X =
[[ 16  25  -5  29  24  -8   7 -12 -10  11 -37 -11  -2  14]
 [ -2  21 -22  26  21  -2 -12   4 -16  -6   3 -11 -23  -9]
 [ 16 -23  -9   2  -8  -2  15 -25  24  -6  15  26 -17 -30]
 [ 10 -29 -18  -9 -28  26  16 -10   9  21   2   8   2  -2]
 [ -8  18 -14   4  33   5  -5   5 -18  -3 -11 -26  15  14]
 [ -3 -27 -17  10 -17 -21   1 -20 -18  17  12  10 -11 -11]
 [  7 -10  17   8 -29 -10 -19  10  13 -20  17  25 -27   5]]
X[0,-14]	16
X[-3,2]	-14
X[:, 7]	[-12, 4, -25, -10, 5, -20, 10]
X[-2,-8]	1
X[1,-4]	3
X[6,12]	-27
X[-1,-5]	-20
X[-1,-7]	10
X[-1,-6]	13
X[:, -13]	[25, 21, -23, -29, 18, -27, -10]
X[6]	[7, -10, 17, 8, -29, -10, -19, 10, 13, -20, 17, 25, -27, 5]
X[-1,4]	-29
X[-1,6]	-19
X[-7]	[16, 25, -5, 29, 24, -8, 7, -12, -10, 11, -37, -11, -2, 14]
X[2,6]	15
X[-4,5]	26
X[-4,-4]	2
X[:, -4]	[-37, 3, 15, 2, -11, 12, 17]
X[-6,-11]	26
X[-6,11]	-11
X[-6,-13]	21
X[3,3]	-9
X[-7,-12]	-5
X[1,9]	-6
X[1,12]	-23
X[4,7]	5
X[:, -5]	[11, -6, -6, 21, -3, 17, -20]
X[0,-7]	-12
X[-6]	[-2, 21, -22, 26, 21, -2, -12, 4, -16, -6, 3, -11, -23, -9]
X[-2,2]	-17
X[-5,-2]	-17
X[3]	[10, -29, -18, -9, -28, 26, 16, -10, 9, 21, 2, 8, 2, -2]
X[-4,-10]	-28

a = [[0.221, 0.172, -0.047, -0.009], [-0.201, 0.053, -0.004, -0.150], [-0.171, -0.130, 0.128, -0.132], [0.117, -0.149, 0.001, -0.080], [-0.132, 0.126, 0.136, 0.149], [0.035, 0.072, -0.196, -0.008], [0.046, 0.156, -0.042, -0.092], [-0.092, 0.079, 0.115, -0.129]]
a[0,0] = 0.221
a[:, 3] = [-0.009, -0.150, -0.132, -0.080, 0.149, -0.008, -0.092, -0.129]
a[4,0] = -0.132
a[6,3] = -0.092
a[6,2] = -0.042
a[7,3] = -0.129
a[7,1] = 0.079
a[1,1] = 0.053
a[:, 2] = [-0.047, -0.004, 0.128, 0.001, 0.136, -0.196, -0.042, 0.115]
a[6,1] = 0.156
a[7,2] = 0.115
a[3,0] = 0.117
a[0,2] = -0.047
a[3,2] = 0.001
a[2,2] = 0.128
a[3,1] = -0.149
a[4,2] = 0.136
a[7,0] = -0.092
a[:, 0] = [0.221, -0.201, -0.171, 0.117, -0.132, 0.035, 0.046, -0.092]
a[:, 1] = [0.172, 0.053, -0.130, -0.149, 0.126, 0.072, 0.156, 0.079]
a[2] = [-0.171, -0.130, 0.128, -0.132]

A = [ -8 -11  -2   0  10   1   4 -18  10  -6  -6   7  12 -35  -2]
A[0] => -8
A[9] => -6
A[3] => 0
A[-13] => -2
A[-8] => -18
A[-7] => 10

grid = [ 18.7  18.0   0.6   4.0   2.6 -17.2]
grid[0] -> 18.7
grid[3] -> 4.0
grid[5] -> -17.2
grid[1] -> 18.0
